Named moves (each a turn or a mirror), then the moves between two rows, first move first; the first pair answered:
bedo (before -> after):
[-1.76 -0.41  1.87  2.68  1.01  0.96  2.19  1.47  2.15 -0.79  3.50 -0.06
  0.15  0.91 -1.31  3.96  0.31  2.32 -2.72]  ->  [-0.27  0.24 -2.66  2.92 -0.83  2.02  1.18  0.95  0.69 -2.66  0.61 -0.23
  0.42 -0.18 -1.53  5.58  0.96  2.35 -1.73]
[-0.73 -0.12  2.61 -0.34  0.09 -1.36 -0.06 -0.18  0.61  0.74  0.25  1.22
 -0.12  1.42  1.83 -0.73 -0.17 -0.27 -0.29]  ->  [ 0.41 -0.16 -1.51  0.39 -0.74 -0.23 -0.72 -0.47 -0.41 -0.64 -1.60  1.47
  0.35 -0.64  1.35  0.67 -0.02 -0.33  1.23]
[ 2.50 -2.35 -2.33  3.20 -0.78 -0.77  1.71 -0.25 -2.37 -2.00  1.03 -2.12
 -2.93  0.23  0.62  3.19 -2.08 -2.18  1.49]  ->  [ 0.31 -2.67  1.90  3.19 -0.23 -2.26  3.26  0.75 -1.42 -0.80  3.28 -2.34
 -3.84  1.47  1.03  2.09 -2.86 -2.46  0.38]
[ 4.62 -2.61 -7.18  3.81 -2.69  0.59  3.49  1.72 -2.50  0.51 -0.57 -2.46
  2.92 -3.19 -2.47  2.98 -1.30 -3.47  1.57]  ->  [ 0.30 -2.28  4.02  3.03 -0.22 -2.71  6.18  3.43  0.01  4.54  5.63 -2.98
  1.79  1.70 -2.26 -0.46 -2.04 -3.80 -1.33]
dud (before -> after):
[ 4.38  0.98 -2.36  6.78  0.85  0.12  5.26  3.25  1.91  7.35  1.04  2.49
  3.67  2.27  2.87  3.77 -0.52  1.10 -0.66]  ->  [ 7.67  0.23 -4.90  4.99 -0.09  1.57  6.85  4.94 -2.61  1.85 -1.19  2.20
  2.65 -1.08  1.29  4.69  0.77  1.44 -0.82]
[ 1.17  0.98  1.75  2.51  1.04 -1.83  1.02 -0.37  1.10  2.90  5.52 -0.86
 -0.55  3.82  2.08 -1.44 -1.92 -0.35 -0.10]  ->  [ 3.89  0.44 -1.64  3.05 -0.30 -1.88  2.89  1.03 -1.55 -1.27  4.79 -2.05
 -0.82  2.44  1.55 -0.16 -1.74 -0.41 -0.20]
[ 1.76  0.42 -2.37  0.81 -0.08  0.63  0.30 -1.26  0.92  0.35 -1.51  0.91
  0.11 -0.91  2.72  1.26  0.07  0.48  0.64]  ->  [ 2.25  0.53 -2.43 -0.08  0.00  0.90  0.01 -1.15  1.11 -0.14 -1.94  1.00
  0.86 -1.26  2.74  1.20  0.53  0.71  0.65]
[ 0.04  1.19 -1.12  4.36  1.72 -2.82  0.38 -0.64  0.42  2.50  1.03 -1.67
  0.26  2.56  0.87  0.82 -1.84 -0.88 -0.01]  ->  [ 1.72  0.21 -3.55  3.32  1.80 -2.23  1.54  0.65 -2.23 -1.09  0.36 -1.64
 -0.03  1.44 -0.12  1.75 -1.66 -0.89 -0.42]
fidip (before -> after):
[ 0.66 -2.12 -1.82 -2.60  1.24 -0.07  2.86  1.24 -0.23 -3.78 -0.82 -1.38
 -3.32 -3.01  1.18  1.49  1.60 -1.31  0.01]  ->  [ 1.07 -0.61 -0.45 -0.02  1.98 -2.05  4.35  2.79  0.87 -1.59  1.76 -2.25
 -3.18  0.51  1.98  0.98  0.48 -1.84 -1.01]
[ 4.06  5.09  1.83 -0.67 -0.55 -1.63  3.19  4.98 -0.68 -2.26  1.17  1.39
 -0.99 -0.22 -1.02 -1.59 -3.03  0.76  0.76]  ->  [ 3.62  4.48  0.76 -2.06 -0.79 -0.57  2.51  4.29 -1.27 -3.83 -1.29  1.93
 -1.44 -2.74 -1.31 -1.13 -2.29  0.90  1.65]
[-0.56  0.89  0.88  0.38  0.41 -1.42  0.87  0.01  1.36  0.87  4.25 -0.37
  0.25  1.68  0.73  0.04 -0.64  0.04 -0.10]  ->  [-1.07  0.33 -0.86 -2.74 -0.03  1.06 -1.42 -1.14 -1.20 -2.16 -0.24  1.10
  0.00 -2.79  0.01  0.22  1.29  1.01  0.03]
vak (before -> after):
[-1.27 -0.79  2.92  3.13  2.82 -4.18  1.95 -3.23  3.32 -0.37 -3.80  2.07
 -0.21  3.70  1.33  0.52  2.19 -2.45 -1.63]  ->  [-0.37 -0.63  3.09  3.56  2.56 -4.51  3.43 -2.00  2.43 -1.08 -2.44  2.14
 -0.71  3.73  0.48  0.63  2.59 -2.86 -2.06]
[-2.19 -0.61  2.50 -2.91  0.37  0.93 -1.40 -0.03 -0.85 -1.37 -1.40  0.17
  0.19 -1.88 -0.81 -1.81  0.40  0.03  0.47]  ->  [-1.22 -0.76  2.94 -2.89  0.81  0.70 -0.18  0.49 -1.35 -2.21 -0.81 -0.12
 -0.40 -1.70 -0.95 -1.29  0.08  0.10 -0.27]
[ 4.47  1.57 -4.21  0.90  0.17  0.90  1.69  3.57 -1.68  0.03  2.82 -1.71
  0.49 -0.93 -2.99  0.69 -1.50 -3.07  0.25]  ->  [ 3.81  1.37 -6.35  1.53 -1.10  2.12 -1.33  1.54 -0.48  1.93  0.30 -0.63
  1.59 -2.53 -1.94  1.34 -0.87 -2.93  1.92]
[ 0.80  3.44 -2.35  1.24 -1.38  0.07 -2.39 -0.53  0.64 -0.17  0.37  1.69
  0.92  0.44 -0.17  1.51  1.72 -1.28 -1.92]  ->  [-0.30  3.67 -0.64  1.16 -0.85  0.00 -3.02 -0.69  1.33  1.28  0.92  2.37
  1.64  0.73  0.21  0.76  1.86 -0.74 -2.01]
Now pairs of rows:
Between the rows of a pair lie two moves.
[-4.82 -0.37  3.64 -0.94 -1.06 -0.35 -3.25 -2.16  4.76  5.16  0.37  0.89
 -0.05  1.49  1.49 -0.22  0.11  0.03  0.54]  ->  [-0.63 -0.37  4.03  1.78 -0.67 -2.67  3.23  3.33  2.16  1.17  5.46 -2.70
 -1.74  4.14  0.97  0.35 -1.22 -0.58 -1.19] : vak dud
[-2.95 -1.44  3.35 -1.23  0.01  0.13 -1.60  1.12  1.11 -5.63  0.06 -0.75
 -2.26  0.68 -1.57 -0.71 -0.46  1.85 -2.60]  ->  [-4.34 -0.85  1.59 -1.17 -0.54  1.45 -3.65 -0.63  1.78 -3.79 -1.82  0.15
 -1.49 -0.45 -1.50 -0.09 -0.27  1.84 -1.45] : bedo dud
[ 2.51  0.97 -1.75  1.16  1.14 -0.40 -0.83 -0.41  0.19 -2.71  0.32 -1.81
  2.46 -1.69  0.60  1.10 -1.06 -0.57  0.28]  ->  [-0.16  1.46  2.77  0.70  2.68 -1.35 -0.80 -1.07  2.33  0.15  1.98 -1.30
  2.02 -0.38  0.97 -0.19 -1.45 -0.78 -1.12] : vak bedo
[-2.94  1.19  3.49 -1.30  0.36 -1.04 -0.13 -1.29  1.95  2.21  1.05  0.11
  1.19  0.48 -0.41 -1.11 -1.54 -1.66  0.20]  ->  [ 1.65  0.07 -3.70 -0.71 -1.07  0.54  0.84 -0.44 -0.85 -2.44 -1.89 -0.02
  1.54 -2.35 -1.10  1.04 -1.14 -1.28  1.40] : vak bedo
[ 0.12  0.89 -8.42  2.83 -2.65 -1.26 -0.59  1.04 -1.14 -3.42 -1.41 -1.47
  1.08  0.65  3.29  3.09  1.24 -0.01  1.66]  ->  [-2.19  1.61 -0.80  3.03 -0.83 -4.08  2.28  2.60  1.79  0.15  4.80 -3.16
  0.26  5.83  4.34  0.65  0.02 -0.79 -0.94] : fidip bedo
[ 1.65  1.08 -0.06  5.92  0.73 -1.92  1.02  0.74  5.34  4.79  4.45 -2.61
  0.74  4.91  1.85  0.51 -2.19 -1.83 -0.05]  ->  [-5.26 -1.13  8.56 -2.63  2.81  0.18 -1.12 -0.08  2.70  1.70  1.96  0.48
 -0.58  0.65  0.30 -3.01  0.96 -1.42 -2.23] : fidip bedo
[ 2.93  0.44 -4.17  1.31 -0.78 -1.12  3.19  5.20 -1.31 -3.69  0.52 -1.15
  0.17  4.05  2.99 -1.19 -0.18 -1.49 -1.29]  ->  [ 0.24  0.87 -7.44  1.14 -1.75  0.90 -2.52  0.46  1.50  0.90 -3.96  0.84
  2.00  1.91  4.06 -0.13 -0.18 -0.48  1.58] : vak vak
[ 0.86  0.37  0.40 -2.85 -0.94  1.62 -0.07  0.51 -2.78 -4.86 -0.90  0.52
 -1.36 -2.52 -1.35 -0.54  1.86  0.03  1.18]  ->  [-3.23  1.20  4.95 -1.52 -0.02  0.24 -2.28 -1.50  2.02  2.41  0.64  1.27
 -0.77  0.23  0.62 -1.99  1.08  0.34  0.94] : dud dud
[-4.87 -0.08  4.90 -1.38  1.96  0.83 -0.74 -0.75 -1.33  0.92  5.37 -1.34
 -3.84  1.18  1.90 -1.02  0.03 -2.64 -5.85]  ->  [ 1.48  0.13 -7.83  2.16 -1.68  3.25 -1.32 -1.18 -3.97 -2.28  0.27 -1.40
 -2.50 -3.03  1.58  3.44  0.00 -2.47 -3.31] : dud bedo
[-2.92 -1.54  0.96 -3.01  1.60  3.07 -0.42 -1.97 -2.08 -1.55 -4.09  2.62
 -0.55 -5.66 -2.78 -0.61  3.04  0.63  0.14]  ->  [-3.83 -0.38  6.96 -0.80  2.96 -0.41  2.84 -0.22  1.09  3.49  3.03  1.18
 -1.35  0.31 -1.36 -2.24  0.68 -0.44 -1.96] : bedo fidip
[ 0.47  2.01 -0.46  3.08 -0.45 -0.37  1.52 -0.68  1.45  0.11 -0.52 -2.51
  0.88  1.62  0.81  0.63  0.08 -0.14  1.20]  ->  [-1.97  1.08  3.75  1.13  0.13 -0.20  1.44 -0.40  0.95 -0.41  0.32 -1.99
  0.60  1.14  0.68 -0.93  0.13  0.66  0.51] : fidip bedo
[-2.04  4.08  5.20  1.68 -1.01  1.89 -0.94  0.44  1.61  1.72  1.32  3.71
  0.37  1.41 -1.38 -0.28 -1.05  4.47 -1.21]  ->  [-2.02  3.70  2.25  0.16 -1.88  3.93 -2.81 -0.79 -0.13 -0.51 -1.81  4.98
  0.64 -1.54 -2.39  0.75  0.30  4.87 -0.04] : fidip bedo
[-0.90  0.94  0.67 -3.37  0.29  2.32  0.29  1.55 -4.33 -5.86  0.44  0.14
  0.03 -4.06 -3.01 -0.69  1.02  1.80 -2.28]  ->  [ 3.34  2.08 -5.97  1.23 -1.08  1.85  1.58  1.64 -3.08 -5.01  0.66 -1.06
  1.07 -1.91 -2.18  1.41 -0.41  0.51 -1.14] : fidip bedo
[ 3.74 -1.63 -1.31 -1.94 -0.95 -0.53  4.37  2.36 -6.68 -8.12 -1.06 -2.08
 -1.43 -0.81 -1.67  1.04  1.59 -1.00 -1.47]  ->  [-5.77 -2.03  7.16 -5.93  1.22  0.52 -2.45 -3.39 -0.90 -0.40 -2.76  1.67
 -0.39 -1.11 -0.59 -1.90  2.61 -0.75 -0.63] : dud dud
